In the rows, zero is written as 128.
A single turn carries every row of the set below to another of its rows. Some are shown first; where does it send the rows asked next?
bub: [141 129 161 133 116 113 123  63 118  79 129  97 127 130 116 139]
Zevul: [131 116 121 157 129 105 127 104 146  89 134  97 167 128  95 127]
Gekeb: [139 121 144 145 101 106 123 107 131  91 148 119  83 173 112 128]
nin: [148 139 151 151 115 118 110  99 126 142 127 114 112 173 122 125]
Sal: [140 139 158 176 132 123 137  89 132 124 132 116 122 110 133 126]
sotap: [150 126 110 156  97 136 152 112 138 102 132 101 103 168  86 107]
peno: [129 109 111 140 136 120 111  95 122  79 137  92 111 119  80 134]
Komep: [131 120 134 136 123 116 123  75 113  65 141  89 109 127  97 141]
napor: [136 169 138 134 126 128 117 138 134  90 140 120 106 124  80 113]
bakug: [153 126 108 159 103 141 146 116 145 115 123 110 116 165  86 105]
zino: [157 141 134 159  96 133 153  96 145 120 115 113 127 171 106 107]
Vere: [133 111 123 146 109 120 122 123 126  93 136 130  82 164 100 130]
kad: [146 109 132 154 128 141 124 129 124 116 143 112 110  97 107 111]
nevab: [124 140 161 167 121 107 145  81 128 111 136  99  99 113 127 125]
Muros: [135 118 116 154 130 118 125 105 127  86 148  78 159 132  93 131]
mevos: [131 175 145 135 119 119 122 127 131  84 146 109  98 130  84 114]
Tiren: [158 133 120 161 103 139 146 108 148 124 115 116 128 167  97 104]
tal: [149 128 162 134 124 115 111  70 132 106 115 109 149 124 117 129]
rati: [119 124 151 152 111 108 144  97 123 102 143  89  84 107 110 116]
Suvof: [149 134 123 155  91 131 159  98 135  97 132  97 103 173  95 110]
sog: [146 118 138 139 137 119  99  91 141 119 110 113 152 115  99 122]
sino: [134 116 116 149 120 132 115 127 122 120 118 134  95 161  99 131]
Pifa: [141 130 130 151 123 131 109 116 122 144 114 126 111 165 110 128]
vonu: [153 142 136 157  90 129 159  89 137 107 123 103 113 174 105 111]
tevad: [125 122 139 130 108 124 141  94 104  87 121  79 154 130 102 134]
lefa: [147 135 158 149 104 105 116  95 131 115 144 110  99 178 124 126]
manam: [121 120 143 132 108 111 143  93 123  90 108  98 161 126 103 131]
fiv: [131 108 136 144 116 125 132 121 121 105 148  95  88 100 100 109]
buso: [136 190 159 142 125 122 124 111 129 100 132 115 115 134 100 122]
Duda: [132 185 156 138 120 116 126 113 129  89 142 107 103 135  93 119]
zoma: [123 117 134 146 119 102 136  98 143  93 114 105 168 125 100 127]
kadu: [141 185 152 142 130 132 120 123 131 107 126 127 124 129  96 118]
zumin: [136 109 111 141 143 122  99 103 136 106 121 103 133 114  81 125]
Dozas: [141 174 141 138 131 134 116 136 134 101 129 129 119 124  87 115]
tobet: [133 121 125 142 120 127 132  99 106  85 142  70 153 133  96 134]
Gev: [151 124 144 170 137 140 126 113 130 126 135 122 126 102 124 120]

tobet turns into tevad
Sal turns into Gev
Where do these go?
Pifa turns into sino
peno turns into Komep
Tiren turns into bakug
Duda turns into buso

A single turn carries every row of the set below to another of its rows. Some are shown first; where does it send the rows asked next?
fizez: [122 117 117 127 102 102 149 126 130 126 146 125 118 111 114 120 160 134
 127 159 136 111 134 101 144  99 143 136 111 117 131 131 140 120 128 125
 123 155 111 140 162 151 143 115 139 140 168 139 116 146 137 153 121 108]
zez: [127 120 120 120 105 101 142 142 141 138 143 124 123 111 107 124 166 125
 121 156 130 113 138 101 154 105 139 138 104 109 131 119 125 112 133 117
 126 150 117 146 163 160 141 118 142 146 158 142 120 147 137 140 120 112]
tizov: [162 120 139 116 157 105 139 118 116 139 138 115 138 126 145 117 116 143
 104 123 137 136 161 110 138 138 160 117 110 121 135 134 124 140 108 140
 119 123 129 132 150 123 114 123 101 127  95 134  99 129 128 127 134 137]
Volid: [136 149 130 113 134 136 104 130  94 127 137 125 141 109 109 139 112 119
 135 105 119 132 104 150 125 117 119 128 114 152 119 154 119 129 138 120
 115 147 131  99 114 149 116 149 144 132 173 108 150 141 129  94 127 120]
Mola: [116 118 113 130  94 121 105 101 134 135 122 133 164 154 144 114 163 143
 138 120 141 120 131 131 137 142 134 103 156  95 122 169 110 115 107 127
 134  97 116 128 119 124 152 127 146 105 127 149 142 124 126 119 121 135]
fis: [128  87 116 134 134 109 158 111 121 112 139  99 155 147 156 127 104 112
 141 149 134 142 146 131 105 138 125 119 127 111 112 134 126 140 148 144
 119 142 132 123 122 166 166 132 105 131 111 146 109 159 144 109 112 116]
Vopi: [135 111 143 133 146 151 150 128 125 154 141 102 152 140 150 137 152 106
 112 111 163 107 141 156 126 147 102 172 134 113 133 130 113 131 157 130
 138 143 125 144 155 126 127 125 123 112 121 141 120 127 137 128 135 102]
dizor: [122 134 112 139  99 113 103 102 136 133 126 143 152 145 140 118 166 143
 148 139 146 117 129 126 143 138 141 116 158  94 122 162 114 114 125 129
 139  96 130 122 120 122 148 123 140 103 122 156 143 117 128 114 113 134]
fefe: [116 101 111 129 123 122 160 114 127 109 131 102 148 149 147 128 105 123
 137 137 133 147 148 132 102 127 128 112 123 113 106 146 124 139 156 140
 121 133 134 134 135 170 171 129 101 136 119 154 107 160 139 101 106 110]
farid: [107  88 106 136 133 117 158 113 122 110 141 104 145 149 149 132 114 109
 140 136 138 140 139 139 110 136 135 120 120 119 114 142 130 143 157 136
 124 135 130 127 136 176 169 137 104 128 119 149 103 170 142 104 109 106]
ruvi: [126 153 131 106 102 118 115 115  97 135 160 114 131 105 128 125 103 126
 122 108 158 136 110 136 134  93 134 144 146 144 121 143 124 102 107 131
 131 158 143 135 108 149 136 156 146 122 152 152 141 140 141 116 111 132]
vel: [127 151 132 106 105 116 116 124 100 137 156 114 134 103 123 139  98 126
 120 123 161 123 105 136 138  97 134 151 141 146 123 142 131 103 118 142
 135 162 150 126 116 154 132 149 146 123 151 153 143 136 142 105 110 128]
mun: [125 116 115 127 107  97 142 130 130 137 149 122 104 113 115 130 163 133
 136 161 127 122 130 103 154 117 151 135 111 116 133 123 138 115 121 124
 122 157 113 136 161 157 139 121 141 134 168 133 122 139 138 143 117 112]
kemur: [132 127 121 138 113  93 136 135 136 145 148 119 125 122 124 123 164 128
 129 153 121 109 141 101 160 112 143 133 125 116 135 131 131 114 126 125
 115 156 118 140 163 168 155 120 140 133 163 137 131 135 144 151 109 111]
supa: [127  90 115 140 131 113 153 116 130 115 136 103 146 145 142 139  99 110
 122 133 142 151 142 139 112 136 130 118 110 113 102 142 123 145 160 137
 120 138 133 135 131 162 174 126  93 125 122 140 108 162 140 112 105 105]
duva: [130 125 132 104 171 133 141 115 116 122 126 115 119 132 136 132 151 124
 144  99 128 129 103 148 134 135 131 120 111 111 141 120 103 100 166 139
 158 141 144 144 144 129 125 130 151 109 171 142 151 161 135 104 130 129]
zet: [119 135 110 128 128 118 112 147 102 112 151 124 136 121 138 123 120 129
 145  88 136 134 121 148 137 105 154 137 157 142 118 135 125 137 113 134
 117 139 131 118 104 149 113 139 139 104 150 143 176 115 123  92 123 125]
sugug: [136 124 116  86 144 136 128 144 136 128 145 125 123 150 164 124 101 125
 122 110 149 133 134 114 122 115 141 135 135 128 164 103 127 107 130 115
 118 137 119 118 104 137 124 122 120 121 140 116 162 152 114  97 143 152]
Rifa: [128 122 108 105 121 126 115 105 133 138 140 138 146 118 162 120 122 136
 137  99 130 129 115 148 133 121 128 130 127 111 143 141 135  99 146 149
 132 174 138 115 113 125 168 153 113 129 123 155 126 155 132  79 115 156]
dakin: [132 143 133 108 102 104 109 123 107 129 167 118 129 100 128 122 104 122
 125 112 161 142 115 141 140  94 126 148 133 144 117 157 125 101 123 136
 134 161 149 134 109 148 122 147 145 131 142 159 138 142 137 112 112 129]
teron: [120 125 120 129 103 121 103 104 124 125 127 139 157 149 140 118 172 147
 149 137 145 109 132 118 140 141 148 110 158 105 121 168 111 128 123 126
 136  99 110 121 126 122 146 119 144 105 126 152 141 109 134 127 124 127]
Sibas: [111 140 114 125 130 119 117 141  89 111 145 129 131 117 134 126 119 124
 138  89 132 134 126 155 145 104 149 130 155 136 126 132 125 136 120 125
 107 140 124 123  99 145 119 138 143  98 148 140 178 122 130  96 130 134]
boge: [136 117 154 137 147 146 148 134 120 154 132 109 164 143 150 135 149 119
 113 106 162 117 142 161 126 147 107 157 142 111 135 130  98 136 159 130
 126 126 117 146 144 131 131 124 115 114 112 128 124 130 134 127 144  97]
deden: [128 115 146 129 141 154 157 133 117 163 138 117 171 145 152 144 154 112
 119 111 153 113 146 156 127 139 100 160 126 109 133 127 105 136 153 131
 122 141 117 160 151 139 126 125 122 123 123 133 132 129 138 122 149 104]
Divib: [147 121 135 109 159 117 126 120 109 133 146 134 144 143 133 116 127 143
 111 121 134 141 156 105 133 142 158 116  99 124 136 132 135 135 101 134
 125 120 138 129 143 126 114 124 104 131  89 130 100 139 133 123 132 144]
Meru: [116 116 154 124 138 154 154 139 113 155 147 110 161 147 145 142 151 109
 118 107 158 107 144 150 124 145 109 165 129 107 142 130  99 130 154 132
 127 128 116 150 148 124 119 134 114 120 121 137 128 133 139 125 152 105]
Tekir: [ 84 108 126 135 106 115 120 130 128 122  99 142 134 132 133 140 117 117
 110 137 140 118 126 129 112 119 115 109  94 101 132 124 140 144 129 114
 119 127 116 147 128 112 126 133 135 121 147  89 152 167 115 117 154 112]
liv: [129  95 150 124 144 150 159 136 111 157 134 113 162 138 146 144 149 109
 118 112 147 115 143 157 130 144  97 162 130 113 127 122  97 132 154 139
 133 139 111 143 135 125 128 127 114 124 122 139 119 133 145 127 145 108]
vavef: [122 124 109 128 104 118 109 108 136 132 121 128 157 153 143 123 163 132
 153 136 145 115 139 124 139 138 137 110 162  93 120 172 114 121 116 128
 142  93 109 124 132 124 146 134 147 111 126 161 137 115 129 110 120 133]
Dape: [120 129 117 133 109 131  99 100 129 139 121 140 149 153 137 116 166 133
 150 132 143 118 128 122 134 142 143 114 159 103 125 170 114 119 119 134
 140 110 112 112 125 115 145 126 151 111 125 154 140 100 127 125 128 124]
Rep: [140 123 107  90 138 134 132 135 138 121 146 104 123 154 148 112 114 124
 124 116 152 138 119 108 119 119 129 113 137 113 172 110 136 108 121 128
 107 132 122 130 106 140 118 117 123 114 146 121 157 148 120 101 150 157]
Nur: [ 92 108 124 138 114 118 105 128 133 112 102 147 142 138 134 137 122 120
 109 135 138 116 123 131  99 124 120 116 109  98 124 129 143 144 125 104
 120 124 130 143 133 107 127 140 139 128 140  90 139 167 115 108 156 101]
Gabal: [140 111 136 103 174 125 131 114 116 134 137 115 131 142 140 132 135 123
 156  91 125 134 113 143 135 124 128 138 113 121 138 124 107  87 165 130
 138 147 132 137 148 140 126 137 148 116 178 149 152 164 133 107 126 126]
sor: [ 80 109 126 129 102 118 102 136 127 115 109 140 135 137 134 143 111 121
 112 133 142 118 111 129  95 130 120 125 114  90 120 129 147 137 135 109
 123 134 119 131 124 110 128 136 131 121 149  96 141 157 121 125 148  91]
dof: [117  87 103 137 132 115 142 116 137 105 150  94 146 151 145 122 106 120
 126 130 137 145 143 135 113 144 131 114 125 110 105 141 126 148 157 138
 119 141 137 120 132 164 176 124 100 126 117 150 114 152 138 103 119 108]
Kilon: [146 116 135 102 159 116 130 119 110 137 128 129 140 135 146 128 125 155
 104 118 131 136 159 108 135 141 157 115 111 126 127 128 128 138 103 128
 124 114 139 144 141 127 106 125 106 128  96 125 101 138 131 117 136 143]
buzin: [141 143 134 119 140 132 104 132  95 119 139 120 139 102 126 151 113 100
 137 109 121 134 105 153 127 113 119 129 112 155 131 158 119 122 135 111
 125 140 133 105 114 153 124 135 147 137 159 113 158 152 132 102 120 108]
lepo: [156 109 143 110 163 115 137 125 106 132 134 128 134 141 138 111 125 151
 108 127 129 142 152 117 121 146 150 122 108 123 130 117 116 133 102 136
 125 118 141 131 136 119 111 126 102 130  90 134 112 137 132 126 136 135]
bekog: [129 118  95 106 113 134 117 119 148 141 145 138 153 114 161 124 127 125
 129 101 128 125 109 138 128 126 120 116 123 107 148 136 132 113 138 140
 147 184 133 124 107 131 157 142 123 113 131 155 110 158 140  83 111 145]
mip: [135 159 124 123 136 130 111 127  86 131 143 131 140 100 121 142 109 113
 142 105 118 132 108 141 126 113 112 122 114 150 125 149 116 121 138 109
 124 148 129 105 114 150 123 145 143 133 168 112 154 145 135 104 117 116]
ter: [151 120 139 104 171 117 122 124 121 136 132 111 128 129 133 119 119 147
 106 131 137 134 150 110 136 151 152 116  96 127 137 129 128 144 112 132
 129 118 131 126 149 121 112 132  97 124  97 126 109 134 127 125 139 136]
Tud: [125 137 118 119 125 113 117 148 107 113 151 122 131 115 132 128 121 125
 142  92 132 131 136 165 143 105 153 134 163 138 133 146 128 139 121 127
 115 133 133 119  93 145 116 142 131 105 142 139 177 124 126  99 143 131]
lod: [119 134 120 142 109 132 100 104 132 129 109 138 145 158 146 111 148 139
 139 124 148 121 129 126 132 145 137 107 148 100 116 177 107 123 115 131
 129  93 109 120 125 117 149 137 141 120 129 153 148 111 125 126 114 126]
merif: [122 121 127 122 111  98 138 125 136 136 136 114 126 107 112 117 159 123
 130 158 130 119 130 110 155  98 135 134 111 112 138 125 132 112 136 126
 119 151 109 137 165 158 138 113 153 135 172 138 111 155 132 143 120 111]
misip: [ 97 107 116 132 103 121 108 135 139 128 111 147 138 136 140 139 115 110
 109 125 136 119 120 132 105 122 127 116 104 101 120 128 135 146 119 106
 128 119 118 136 126 102 129 136 129 119 157  93 148 160 110 118 160  98]
Zekib: [128 126 120 131 103  98 152 128 135 143 136 122 126 110 121 117 167 127
 133 150 120 108 143  99 147 104 135 129 113 115 138 126 123 106 134 119
 139 149 121 142 160 162 137 113 150 132 164 140 120 148 135 148 108 116]
Doraf: [ 89 109 134 139 103 112 108 136 124 123 102 146 125 133 137 140 107 123
  99 124 144 109 130 126 117 124 120 125 110 102 117 127 150 145 140 108
 125 138 118 141 133 111 125 140 136 123 156  90 131 163 128 126 152 103]
sif: [ 90 107 120 132 107 119 106 131 123 121 111 152 142 138 138 143 122 120
 114 139 145 109 111 131  96 127 115 118 102 102 117 143 141 147 128 107
 122 127 116 141 131 103 129 138 126 116 149  96 146 159 120 126 148  93]

merif turns into misip
dakin turns into buzin
Where do these go?
mip turns into Sibas
duva turns into Rep
vavef turns into zez
mun turns into sor
Gabal turns into sugug
Mola turns into Zekib
farid turns into Meru
liv turns into lepo
lod turns into kemur
deden turns into Kilon
ter turns into dof
boge turns into tizov
teron turns into fizez
vel turns into Volid

A single turn carries every row of the set below to another of its rows. Some are shown first; where does it send the rows asked next?
feru: [170 128 127 100  93 155 136 134 155  91 130 148 110 128 183 110 127 140
 142 129 132 130]
Lav: [163 120 100 119 108 129 155 124 131 101  79 126 119  98 165 136 107 124
 145 161 154 122]
robaf: [187 121 119 150 103 136 145 133 151 108 121 142 111 121 128 118 148 118
 172 143 164 142]
koz: [167 112 128 118  93 144 114 131 124  75 110 144 127 106 156 114 122 119
 144 133  98 136]
vozo: [170 109 105 115 114 126 168 109  98 111 117 139 117 129 127 141 151 132
 106 133 160 120]
Sodez: [170 137  79 114  99 117 143 139 105 114 115 172 113 136 153 128 140 145
 148 117  98 123]
vimed: [148 102  86 112  97 129 144 122 124 100 113 130 132 116 135 141 175 148
 118 126 158 109]
Nor: [157 147  78 145 148 159 155 129 110 100 130 154 124 130 168 139 154 104
 138 127 114 129]
bul: [157 123 116 117 128 147 154  98 140 106 134 154 140 121 143 149 140  95
 166 138 130 162]
fab: [157 142  93 139 140 153 140 161 130  73 105 149 125 115 145 159 150 119
 134 125 107 102]
zelut: [158 115  86 133  92 147 156 116 145 120 113 138 131  97 152 129 100 117
 142 151 151 119]
suga: [152 149 113 138 129 158 155 134 154 100 113 170  95 100 140 120 164 128
 120 141 108 149]
Devag: [188 133 132 105 114 140 147 127 114 122 123 157 143 148 126 126 141 117
 108 131 143 151]
tifof: [180 119 130 119 119 167 146 125 130 111 111 130 134 115 166  95 123 116
 134 104 118 145]
Nodi: [161 123 125 118 132 136 141 139 171  77  91 129 143 109 133 151 141 131
 160 132 134 138]
vebev: [141 108 104 110 101 136 163 120 133 119  99 136 135  84 167 141 124 103
 154 143 139 115]
sep: [172 135 101 110 141 119 132 144 139 116  79 121 128 131 145 137 161 102
 135 152 155 122]
megu: [139 128  94 108 123 118 140 134 162 132 126 146 152 126 145 145 159  95
 139 148 126 114]
Gozag: [180 133  87 137 120 126 129 129 142 122 121 146 131 140 115 137 123  96
 124 168 139 123]
divir: [150 146 109 137 131 161 147 134 146 100 105 163  98  92 139 116 174 124
 123 138 109 151]
solid: [169 143  67 100 119 144 145 137 119 114 104 156 124 138 161 135 139 151
 139  97 112 127]
teze: [150 124 117 116 107 117 127 133 136 102 114 148 178 133 131 124 150 136
 119 132 110 151]
Segab: [183 133  84 119 108 140 142 151 106 116  95 157 120 124 131 132 133 141
 138  95 103 114]
fip: [171 146  96 161 124 137 156 162 126  98 131 157  99 133 157 126 158 124
 144 135 131 102]
Bez: [145 105  88 128 113 114 157 103 119  98 123 137 149 122 128 142 143 147
 103 135 129 127]
kivo: [156 147 112 135 125 162 146 134 143  94 107 168  89  96 136 123 167 124
 122 145 111 149]
nep: [172 128 113  98  90 138 114 148 132 104 108 144 141 137 140 123 179 138
 129 133 160 135]

Nor turns into fip
vimed turns into Bez
Devag turns into nep
Where do these go?
Segab turns into solid
vebev turns into zelut
Nodi turns into bul
feru turns into koz
kivo turns into divir
Gozag turns into sep

